50 stands for zero in the data rows.
Here are some points, one per row:
49:52:64:43:84:44:39:54:44:52:44:41:52:17:52:53:59:46:62:68:35:55:43:82:41:20:54:58:37:63:41:54:45:59:62:60:74:65:31:88:50:56:61:70:55:60:62:52:53:67:66:73:63:50:60:58:65
50:44:66:62:33:51:59:59:47:41:68:99:41:46:22:58:60:48:54:70:32:56:67:31:49:36:43:60:36:33:40:55:37:86:35:61:37:57:34:56:53:55:36:58:62:44:72:60:54:45:19:50:39:43:46:39:48
51:51:27:51:48:63:50:41:56:52:47:35:49:41:50:57:41:42:55:56:59:45:61:38:62:42:70:51:51:79:37:37:43:40:51:40:31:98:63:33:43:66:59:68:54:56:30:44:56:55:58:64:91:57:36:39:31
42:58:51:46:57:38:36:30:39:51:41:44:45:51:63:47:37:59:49:51:49:43:50:47:61:88:43:48:47:82:60:54:63:94:74:44:74:58:47:30:50:49:35:58:47:39:48:32:49:53:90:19:74:58:15:70:59
58:61:45:57:56:69:48:34:78:50:46:22:38:58:89:56:82:43:35:67:46:49:46:69:56:65:62:60:51:44:36:55:44:34:36:52:43:73:40:47:48:60:61:55:54:53:46:38:49:40:27:32:58:61:54:59:63
41:46:57:45:40:33:58:61:25:39:57:34:69:64:19:54:45:77:31:23:48:46:43:4:38:55:41:24:23:31:33:45:35:36:36:78:32:37:54:44:75:25:55:29:43:48:65:20:22:59:37:85:51:28:70:47:59
57:41:37:63:17:39:37:60:42:47:53:59:42:50:64:66:72:34:52:49:14:54:46:40:53:20:60:42:28:68:51:44:50:28:38:60:53:47:52:37:60:65:23:50:67:46:64:59:38:78:59:28:19:56:49:55:62
48:47:67:41:37:33:33:39:31:63:30:41:68:28:70:46:56:48:63:65:59:29:42:52:47:44:49:72:43:22:64:63:54:10:86:56:65:33:70:67:55:38:38:56:54:43:40:39:49:31:49:36:86:48:52:27:57
56:53:71:53:42:44:56:31:62:49:53:50:47:78:62:58:59:36:46:40:59:32:33:40:80:43:22:34:72:51:44:22:64:76:30:36:25:37:55:85:72:32:55:35:62:44:34:45:65:28:56:57:73:85:67:43:48
48:37:21:42:45:70:71:57:57:34:50:31:47:69:62:44:26:38:54:46:52:55:65:51:26:43:72:51:48:69:62:51:26:70:63:38:17:40:51:48:29:52:71:30:52:59:48:59:57:40:49:36:43:30:39:45:92
57:76:49:60:86:52:49:36:63:41:37:63:28:50:17:44:23:44:57:43:54:50:54:48:56:43:53:52:66:72:37:49:57:32:60:45:78:41:48:46:38:45:58:61:42:37:42:36:50:69:62:0:64:70:49:67:40
65:56:64:60:42:64:28:56:53:59:63:55:52:75:34:67:59:43:54:50:41:53:39:74:64:47:28:40:73:59:78:26:55:85:62:38:18:75:46:14:59:56:64:70:60:37:52:40:54:51:18:39:47:63:62:32:46
52:43:66:69:25:31:60:96:28:37:55:38:50:38:38:41:34:43:44:45:52:54:57:22:54:59:36:36:54:20:82:59:59:58:34:58:44:61:58:87:63:46:54:48:62:66:58:48:67:34:53:39:36:56:69:44:33
45:62:76:41:56:57:50:29:52:53:77:41:52:51:34:44:48:46:60:46:62:61:65:48:40:81:35:58:78:55:71:42:54:42:24:45:79:74:22:9:47:28:25:58:42:35:47:72:72:44:54:49:63:46:65:55:63
56:51:50:35:44:53:51:35:17:56:27:47:56:34:50:55:21:53:45:71:53:29:29:73:59:40:51:61:43:44:85:48:47:18:40:49:82:53:82:59:48:38:69:39:58:43:48:49:57:34:44:64:65:51:58:69:45
56:49:40:49:57:15:63:79:21:32:20:61:51:53:57:38:74:34:49:46:54:52:34:56:65:41:47:52:38:51:72:67:54:40:17:68:44:17:70:39:51:67:53:32:58:33:43:39:54:64:41:68:66:72:43:42:68
59:60:51:55:58:58:20:55:72:61:41:39:52:36:45:52:24:47:49:61:27:16:53:69:52:27:52:64:40:46:39:66:54:50:19:51:71:46:48:46:28:61:39:70:52:56:56:71:38:51:57:73:73:35:58:47:68
38:49:48:40:41:50:53:70:45:58:43:66:38:92:98:31:36:76:63:24:58:60:62:35:35:65:52:53:53:66:27:56:41:51:58:35:79:66:44:57:38:58:42:41:25:43:33:48:52:65:48:40:36:56:51:75:38
64:65:38:75:67:71:46:34:43:54:51:24:48:59:59:53:79:49:44:61:51:52:40:54:45:37:63:53:74:49:13:44:49:68:61:56:56:49:66:59:29:47:62:60:52:39:40:56:57:45:57:57:54:46:16:43:48
40:34:22:59:46:44:35:66:40:33:58:71:51:24:76:30:36:43:60:64:50:40:51:58:17:44:69:68:42:50:31:63:47:49:64:53:50:56:33:38:48:55:60:29:41:61:66:60:41:43:34:69:51:34:60:64:38
57:38:63:51:43:62:61:67:52:63:65:62:56:45:62:61:72:41:55:49:29:53:64:35:41:53:31:67:56:58:57:49:38:57:46:89:29:38:29:51:48:61:53:42:62:50:79:67:41:60:68:48:31:40:70:42:0
61:54:51:39:15:42:47:52:39:38:51:39:12:49:52:55:33:34:49:51:36:55:55:54:53:39:63:52:44:33:31:58:55:62:64:57:53:39:48:42:49:78:35:43:54:58:66:41:34:89:57:75:14:75:39:33:41
73:55:83:41:56:34:40:61:41:38:47:60:58:41:39:64:41:48:41:67:42:56:26:59:83:54:30:47:63:49:44:43:58:32:71:68:35:38:65:37:64:25:24:44:54:58:59:58:64:23:76:64:54:66:76:32:32
44:52:56:33:80:38:46:44:53:64:74:16:60:70:34:63:61:80:21:42:82:49:25:27:86:25:53:35:38:38:55:41:73:60:39:44:15:40:64:46:79:25:54:28:37:22:26:38:43:73:35:35:39:53:66:39:41
61:48:18:56:52:67:55:35:52:66:43:52:42:64:35:44:67:45:47:51:52:45:52:63:57:67:69:61:68:44:42:48:61:51:78:61:36:72:47:76:49:56:48:66:49:35:44:53:50:59:76:62:60:56:61:55:93
38:48:32:39:7:57:54:58:65:51:57:49:40:51:26:38:69:67:62:41:57:66:58:42:36:75:57:44:57:79:64:51:52:52:39:54:75:28:66:62:30:56:39:37:20:67:53:48:52:57:32:20:61:61:32:75:69
37:49:61:50:87:52:48:53:55:61:70:32:73:41:19:62:32:42:47:37:48:41:46:79:43:72:52:51:12:40:43:52:35:45:48:79:53:74:28:83:80:21:43:46:36:51:57:73:9:53:20:55:38:12:22:39:25
51:56:55:70:27:51:58:62:64:48:43:70:28:27:88:57:58:53:45:40:38:55:58:46:59:28:59:31:34:34:73:49:51:65:64:88:52:44:52:5:57:57:65:48:45:54:56:65:32:70:69:60:47:56:39:46:67
45:49:67:79:16:65:51:34:59:52:80:50:65:60:29:52:55:52:47:59:61:55:55:85:47:58:45:68:55:65:38:53:42:44:44:8:25:57:30:52:54:36:64:71:50:52:40:61:52:32:80:66:40:35:55:45:41
46:41:10:56:55:41:66:38:64:34:46:36:34:79:40:31:83:60:54:43:53:50:61:54:26:25:66:52:49:29:77:48:36:38:65:32:28:54:29:50:29:72:54:47:41:69:47:51:56:44:56:50:47:40:34:64:34
53:62:41:54:34:43:47:25:74:45:25:47:63:18:60:61:27:43:52:69:41:42:28:68:37:62:48:66:38:43:50:55:36:63:62:65:71:55:56:64:42:51:40:76:62:51:39:59:46:68:40:60:45:37:64:50:30
52:45:64:49:51:46:65:78:56:44:59:82:68:56:59:53:40:39:38:48:41:74:38:27:53:49:44:40:44:18:84:58:57:39:50:14:42:29:60:65:54:44:47:36:61:35:81:43:46:39:52:80:65:54:53:43:29
47:29:40:38:49:11:69:49:37:57:30:45:44:57:70:35:28:45:56:44:47:65:38:38:60:15:48:45:45:47:39:55:70:47:18:81:51:35:88:37:50:55:58:59:52:53:68:31:50:31:52:50:26:70:66:47:53
61:69:28:40:56:57:50:26:46:64:32:57:51:45:72:60:55:50:40:47:53:45:48:68:54:45:69:65:68:49:50:45:49:68:27:16:35:64:56:51:57:50:49:67:45:83:46:57:45:60:43:27:56:41:44:46:62
52:58:43:56:48:57:41:28:58:55:51:51:55:61:71:55:26:62:35:55:62:56:50:74:59:38:62:40:63:73:49:44:66:35:61:67:35:73:30:74:25:68:54:48:57:58:32:46:57:50:29:38:56:44:45:38:68
52:48:57:47:72:71:28:26:39:40:62:52:78:51:55:50:44:54:62:57:72:51:52:46:63:87:41:38:61:6:47:41:46:31:27:24:21:44:61:82:41:48:74:50:51:49:38:50:79:21:72:46:41:48:57:40:46
38:47:28:41:50:48:71:65:60:51:61:50:28:54:73:35:56:62:60:28:59:58:80:57:38:76:52:25:49:59:22:47:57:46:76:38:70:2:52:40:42:56:40:63:45:48:45:43:64:56:32:38:64:43:46:66:42
39:40:32:35:48:55:66:85:46:51:40:54:74:34:51:31:31:61:58:57:65:39:43:50:23:28:36:66:42:12:42:52:42:19:45:55:59:41:66:46:57:57:48:29:61:57:47:33:63:27:79:49:36:49:21:56:67
31:27:78:40:87:53:52:43:53:58:58:44:54:56:0:72:61:78:41:28:61:57:43:40:42:87:51:35:38:56:19:58:51:61:57:29:79:60:38:23:67:46:54:26:34:49:34:64:25:60:47:22:59:27:62:46:52
49:69:41:37:36:61:47:33:54:57:25:43:65:47:37:41:91:30:42:51:53:39:50:57:68:39:54:50:52:57:27:45:59:55:93:34:47:73:51:41:34:51:70:54:55:59:44:57:61:42:41:47:31:49:46:61:61
48:42:83:68:84:43:49:59:49:64:59:66:37:40:35:52:19:47:61:46:29:65:69:11:50:66:24:52:57:73:80:55:45:58:59:53:70:11:32:29:63:57:27:55:52:62:60:59:46:59:12:78:24:70:42:65:46
34:38:57:35:66:69:48:59:67:38:62:71:39:43:41:33:80:59:62:44:61:54:82:33:19:72:45:33:67:81:66:54:43:50:18:22:64:49:35:55:41:27:35:50:35:37:43:36:50:33:54:58:12:34:42:49:35
Along one direction, these points spread out more than along any other. Take the direction at right angles to it along which they spread out most. Go by this last direction. Where along it does each point below lie, from 0 to 99? The average is 50, and the first point in the table lies past the average. One standard deviation of the points above along it is 16.
42:58:51:46:57:38:36:30:39:51:41:44:45:51:63:47:37:59:49:51:49:43:50:47:61:88:43:48:47:82:60:54:63:94:74:44:74:58:47:30:50:49:35:58:47:39:48:32:49:53:90:19:74:58:15:70:59 42
65:56:64:60:42:64:28:56:53:59:63:55:52:75:34:67:59:43:54:50:41:53:39:74:64:47:28:40:73:59:78:26:55:85:62:38:18:75:46:14:59:56:64:70:60:37:52:40:54:51:18:39:47:63:62:32:46 39
53:62:41:54:34:43:47:25:74:45:25:47:63:18:60:61:27:43:52:69:41:42:28:68:37:62:48:66:38:43:50:55:36:63:62:65:71:55:56:64:42:51:40:76:62:51:39:59:46:68:40:60:45:37:64:50:30 66
48:47:67:41:37:33:33:39:31:63:30:41:68:28:70:46:56:48:63:65:59:29:42:52:47:44:49:72:43:22:64:63:54:10:86:56:65:33:70:67:55:38:38:56:54:43:40:39:49:31:49:36:86:48:52:27:57 71
45:49:67:79:16:65:51:34:59:52:80:50:65:60:29:52:55:52:47:59:61:55:55:85:47:58:45:68:55:65:38:53:42:44:44:8:25:57:30:52:54:36:64:71:50:52:40:61:52:32:80:66:40:35:55:45:41 36
38:49:48:40:41:50:53:70:45:58:43:66:38:92:98:31:36:76:63:24:58:60:62:35:35:65:52:53:53:66:27:56:41:51:58:35:79:66:44:57:38:58:42:41:25:43:33:48:52:65:48:40:36:56:51:75:38 40
61:54:51:39:15:42:47:52:39:38:51:39:12:49:52:55:33:34:49:51:36:55:55:54:53:39:63:52:44:33:31:58:55:62:64:57:53:39:48:42:49:78:35:43:54:58:66:41:34:89:57:75:14:75:39:33:41 68
31:27:78:40:87:53:52:43:53:58:58:44:54:56:0:72:61:78:41:28:61:57:43:40:42:87:51:35:38:56:19:58:51:61:57:29:79:60:38:23:67:46:54:26:34:49:34:64:25:60:47:22:59:27:62:46:52 6
38:48:32:39:7:57:54:58:65:51:57:49:40:51:26:38:69:67:62:41:57:66:58:42:36:75:57:44:57:79:64:51:52:52:39:54:75:28:66:62:30:56:39:37:20:67:53:48:52:57:32:20:61:61:32:75:69 40
61:48:18:56:52:67:55:35:52:66:43:52:42:64:35:44:67:45:47:51:52:45:52:63:57:67:69:61:68:44:42:48:61:51:78:61:36:72:47:76:49:56:48:66:49:35:44:53:50:59:76:62:60:56:61:55:93 57
48:42:83:68:84:43:49:59:49:64:59:66:37:40:35:52:19:47:61:46:29:65:69:11:50:66:24:52:57:73:80:55:45:58:59:53:70:11:32:29:63:57:27:55:52:62:60:59:46:59:12:78:24:70:42:65:46 30
64:65:38:75:67:71:46:34:43:54:51:24:48:59:59:53:79:49:44:61:51:52:40:54:45:37:63:53:74:49:13:44:49:68:61:56:56:49:66:59:29:47:62:60:52:39:40:56:57:45:57:57:54:46:16:43:48 56
